In the data rows, 500 means zero.
Here are some points, one per row:
[629 567 512 733 538 443 643 679 544 302 633 776 565 698 805 224 613 420
 759 283 410 401 483 619 512 510 454 467 291 477 320 534 534 381 596 631
 376 523 421 502 562 292 379 541 435 450 384 907]
[466 690 406 407 261 596 432 545 393 169 392 436 561 279 703 526 554 792
 417 482 733 775 313 573 448 684 452 419 504 458 577 762 553 510 756 414
 261 471 432 600 356 468 337 274 532 553 424 463]
[626 530 477 331 469 736 353 323 594 495 766 531 027 590 352 564 615 405
 416 329 457 487 217 492 261 353 163 477 477 465 584 830 407 657 344 536
 541 643 439 463 461 411 529 788 544 257 418 480]
[285 190 394 288 593 401 518 144 440 692 534 696 464 540 615 421 690 559
 477 476 529 493 525 300 397 822 510 424 660 624 641 333 680 748 624 598
 578 516 487 581 773 228 520 436 314 578 445 664]
[561 477 635 315 503 410 666 583 361 488 646 757 314 500 423 552 460 560
 745 593 515 463 395 463 412 893 663 627 743 567 093 474 301 554 623 595
 485 451 485 662 297 635 532 408 705 305 615 383]
[492 561 671 474 545 497 559 575 564 443 447 665 641 547 581 415 273 359
 483 511 472 551 371 455 373 552 505 133 371 569 683 118 549 912 376 319
 688 391 407 346 199 481 722 399 502 364 517 433]
[837 510 349 531 245 550 602 503 638 733 796 460 692 709 508 497 432 745
 679 647 690 764 779 413 613 499 521 674 616 543 574 736 594 650 345 522
 580 438 515 261 427 396 471 451 539 359 312 507]
[412 561 180 336 670 419 506 487 708 603 667 241 352 467 278 282 561 558
 621 598 580 547 583 520 407 482 868 375 360 580 593 349 415 535 529 423
 134 603 455 496 499 654 567 580 575 545 681 709]
[760 388 246 423 574 736 559 750 304 396 401 579 477 705 474 541 486 451
 428 735 602 645 347 624 753 434 528 531 720 462 491 340 729 397 248 573
 484 694 390 478 637 448 517 255 272 549 887 508]
[823 504 570 609 696 606 489 339 342 603 275 420 610 609 222 535 664 488
 262 121 596 499 550 659 461 756 588 743 461 338 432 517 640 508 597 350
 374 577 631 480 260 436 818 645 517 589 376 620]
[527 798 455 354 229 560 472 390 276 573 334 309 504 342 649 471 584 628
 656 433 449 527 474 317 538 370 535 331 660 125 194 360 520 642 387 561
 586 522 505 660 475 504 570 763 241 456 530 527]
[542 726 835 459 679 535 476 493 484 565 627 755 323 647 582 414 434 709
 424 430 515 347 663 327 473 156 437 318 706 677 473 522 566 398 509 424
 260 352 618 471 607 462 717 463 462 837 570 272]
[720 368 390 542 398 230 391 363 061 270 412 669 576 226 390 388 386 445
 580 683 575 449 617 491 469 466 279 514 481 551 762 268 358 297 343 525
 388 533 527 443 660 751 659 648 573 399 303 516]
[694 216 667 343 336 482 415 376 902 162 330 462 574 476 122 594 424 608
 627 632 491 179 711 420 600 540 451 438 450 526 517 563 546 382 461 338
 578 299 198 782 588 411 550 519 465 580 724 526]
[548 603 798 421 715 405 442 336 520 382 468 482 432 279 422 304 722 244
 473 765 297 789 626 489 525 414 504 703 631 564 363 629 559 726 530 298
 596 616 582 457 541 303 186 670 662 517 464 478]
[146 370 525 321 333 473 672 482 471 436 701 469 591 445 299 402 413 485
 401 526 435 554 573 508 276 362 689 490 509 358 347 553 630 194 379 426
 403 474 655 294 190 276 375 528 148 405 325 490]
[472 609 633 718 646 359 347 324 511 467 491 249 633 503 389 613 554 738
 402 563 354 684 357 445 364 597 369 327 462 511 445 607 613 439 344 888
 481 373 815 488 541 500 481 328 652 275 830 660]
[444 368 657 695 575 324 476 427 574 380 656 376 366 707 627 412 419 770
 522 830 549 451 111 445 663 340 512 727 385 328 650 220 589 542 560 548
 573 640 479 654 310 484 465 630 503 680 296 367]
[570 444 432 469 666 556 442 402 480 571 749 431 678 273 546 849 492 432
 641 410 261 569 470 826 406 421 330 655 484 639 402 192 604 520 338 393
 278 346 193 797 496 624 484 341 410 644 336 551]
[497 650 529 928 325 746 686 308 480 643 421 521 669 527 520 493 599 286
 367 623 666 226 445 291 406 417 732 494 585 660 649 414 494 422 450 650
 334 353 320 713 289 477 226 444 530 460 671 360]
[308 344 343 722 556 332 730 368 394 619 533 348 604 479 592 317 328 504
 595 296 377 402 311 340 700 443 336 428 630 630 447 666 819 352 594 099
 567 667 297 496 538 643 546 526 627 299 707 423]
[262 585 451 592 725 418 338 586 697 621 254 674 588 452 393 351 632 708
 899 336 412 569 469 631 367 529 637 499 761 352 738 551 403 431 274 515
 664 518 271 424 471 458 482 559 513 579 435 278]
[513 325 464 600 420 507 174 759 544 695 486 603 614 447 503 631 493 645
 416 506 806 387 341 501 118 352 497 500 406 423 252 362 438 454 612 189
 710 480 596 415 690 364 351 454 676 535 608 710]
[146 324 523 521 421 788 261 529 564 298 348 235 405 729 782 396 509 372
 467 448 569 658 806 626 516 420 539 730 685 449 353 364 574 594 545 536
 427 344 549 410 563 596 605 468 703 246 539 452]
[443 578 648 358 109 273 528 715 636 625 589 546 518 364 474 389 816 323
 600 414 633 431 312 571 627 461 539 818 281 727 596 414 620 543 530 522
 595 454 731 559 617 548 764 463 493 631 631 423]
[601 553 579 547 360 458 500 572 574 462 403 428 256 397 529 473 176 558
 441 133 445 352 492 371 699 759 624 626 338 502 489 304 387 607 142 459
 366 494 662 289 681 351 276 433 502 555 542 376]
[565 503 390 304 830 416 391 835 497 462 509 372 597 405 696 459 475 585
 277 481 615 000 586 560 605 537 462 561 703 749 550 608 420 710 513 676
 566 500 527 446 260 604 412 613 479 429 553 592]
[618 452 682 555 414 729 495 600 452 680 668 287 484 242 551 359 522 450
 349 633 424 371 667 531 378 701 467 348 474 231 488 515 653 294 669 717
 623 838 307 285 570 590 560 362 525 661 371 339]
[455 315 553 487 475 448 586 645 265 780 379 395 429 608 503 240 712 569
 272 527 525 680 582 625 716 590 275 284 226 661 436 398 174 278 435 469
 517 018 274 622 469 437 466 620 512 513 512 402]
[695 364 259 452 543 352 904 490 526 367 283 504 490 572 470 617 607 442
 409 467 317 544 392 446 318 237 471 638 563 190 525 514 336 611 746 558
 415 277 418 137 547 594 426 377 687 686 519 458]
[566 356 356 471 564 613 295 394 446 480 345 524 662 449 560 552 251 508
 608 572 353 641 491 435 474 385 753 545 146 729 349 737 535 515 755 713
 509 406 571 346 487 575 589 698 194 419 469 177]
[641 491 492 492 606 759 527 529 638 634 615 508 458 351 485 575 557 316
 553 565 462 403 404 494 751 624 422 360 675 213 727 536 550 413 722 277
 403 220 999 589 592 620 420 482 394 270 359 473]
[470 600 537 330 478 576 706 467 624 618 403 643 553 482 311 446 177 456
 419 325 698 634 624 728 545 335 291 360 396 504 554 419 565 575 776 788
 584 765 651 671 644 398 303 659 667 460 513 404]
[253 569 319 502 560 580 469 679 324 566 469 626 803 671 495 628 624 474
 596 611 423 226 532 350 588 501 315 503 214 443 325 681 408 732 304 397
 201 727 690 630 534 360 535 379 660 638 389 350]
[440 618 404 507 656 733 576 295 357 299 646 259 445 397 308 565 494 467
 605 396 608 371 458 488 740 360 559 507 434 790 408 300 205 308 518 478
 916 521 462 397 566 352 599 184 470 513 396 579]
[329 507 421 676 253 619 537 650 687 400 561 490 696 680 440 404 399 492
 238 577 169 552 260 450 450 752 531 423 775 719 520 543 099 567 472 479
 530 668 541 557 746 689 572 675 356 639 430 633]
[586 708 760 438 492 290 498 494 231 619 324 281 435 896 413 629 420 468
 566 603 416 361 601 878 334 457 618 467 476 430 674 672 509 557 540 334
 645 558 670 631 693 659 291 435 375 345 352 555]
[441 799 315 424 504 304 372 260 817 630 434 604 498 618 728 495 377 268
 497 667 479 507 507 600 377 757 261 663 486 457 434 476 364 111 572 486
 544 545 562 324 331 444 604 379 458 683 710 453]
[491 265 441 560 374 467 421 570 367 445 680 545 408 651 576 761 633 445
 725 221 403 694 684 378 528 532 517 281 456 593 687 442 430 507 572 521
 629 719 609 580 175 712 271 553 457 857 756 454]
[546 551 561 394 605 283 518 706 638 436 419 393 568 580 512 811 572 222
 384 350 755 659 455 216 544 484 605 334 655 563 407 538 715 221 348 676
 437 561 388 494 612 569 482 576 646 403 078 484]
[433 727 183 829 534 398 410 545 543 246 664 705 201 461 354 482 462 441
 151 484 503 525 748 590 536 519 536 502 438 268 413 628 683 679 627 478
 706 338 462 680 583 533 527 500 424 456 412 321]
[491 362 644 290 508 534 518 480 496 545 589 540 609 358 759 364 316 444
 332 370 452 690 510 404 526 288 768 699 457 236 745 861 295 430 337 548
 625 502 491 766 440 473 625 284 678 441 552 713]
[297 597 642 533 664 777 731 661 526 495 254 587 291 337 550 706 513 689
 622 694 512 607 648 269 397 546 382 744 217 563 625 544 585 440 518 507
 508 491 445 414 483 756 561 741 377 371 574 807]
[361 379 674 719 357 281 372 344 509 604 397 621 341 305 509 852 561 471
 598 655 468 404 510 841 809 367 504 311 555 558 470 605 358 656 542 567
 335 572 245 210 538 435 630 469 545 567 489 729]
There is one direction along which these points spread out most. Take the direction at right angles to it along which they spread out most. Go by this last direction. Where along it does each point below lie, from 0 to 99? 50 is the average, and the first point above lies past it. One standard deviation of the points above along it is 16.
[308 344 343 722 556 332 730 368 394 619 533 348 604 479 592 317 328 504
 595 296 377 402 311 340 700 443 336 428 630 630 447 666 819 352 594 099
 567 667 297 496 538 643 546 526 627 299 707 423] 63
[440 618 404 507 656 733 576 295 357 299 646 259 445 397 308 565 494 467
 605 396 608 371 458 488 740 360 559 507 434 790 408 300 205 308 518 478
 916 521 462 397 566 352 599 184 470 513 396 579] 38
[444 368 657 695 575 324 476 427 574 380 656 376 366 707 627 412 419 770
 522 830 549 451 111 445 663 340 512 727 385 328 650 220 589 542 560 548
 573 640 479 654 310 484 465 630 503 680 296 367] 52
[760 388 246 423 574 736 559 750 304 396 401 579 477 705 474 541 486 451
 428 735 602 645 347 624 753 434 528 531 720 462 491 340 729 397 248 573
 484 694 390 478 637 448 517 255 272 549 887 508] 66
[412 561 180 336 670 419 506 487 708 603 667 241 352 467 278 282 561 558
 621 598 580 547 583 520 407 482 868 375 360 580 593 349 415 535 529 423
 134 603 455 496 499 654 567 580 575 545 681 709] 54
[546 551 561 394 605 283 518 706 638 436 419 393 568 580 512 811 572 222
 384 350 755 659 455 216 544 484 605 334 655 563 407 538 715 221 348 676
 437 561 388 494 612 569 482 576 646 403 078 484] 51
[586 708 760 438 492 290 498 494 231 619 324 281 435 896 413 629 420 468
 566 603 416 361 601 878 334 457 618 467 476 430 674 672 509 557 540 334
 645 558 670 631 693 659 291 435 375 345 352 555] 22
[570 444 432 469 666 556 442 402 480 571 749 431 678 273 546 849 492 432
 641 410 261 569 470 826 406 421 330 655 484 639 402 192 604 520 338 393
 278 346 193 797 496 624 484 341 410 644 336 551] 26
[297 597 642 533 664 777 731 661 526 495 254 587 291 337 550 706 513 689
 622 694 512 607 648 269 397 546 382 744 217 563 625 544 585 440 518 507
 508 491 445 414 483 756 561 741 377 371 574 807] 44
[565 503 390 304 830 416 391 835 497 462 509 372 597 405 696 459 475 585
 277 481 615 000 586 560 605 537 462 561 703 749 550 608 420 710 513 676
 566 500 527 446 260 604 412 613 479 429 553 592] 57
[641 491 492 492 606 759 527 529 638 634 615 508 458 351 485 575 557 316
 553 565 462 403 404 494 751 624 422 360 675 213 727 536 550 413 722 277
 403 220 999 589 592 620 420 482 394 270 359 473] 41
[566 356 356 471 564 613 295 394 446 480 345 524 662 449 560 552 251 508
 608 572 353 641 491 435 474 385 753 545 146 729 349 737 535 515 755 713
 509 406 571 346 487 575 589 698 194 419 469 177] 55
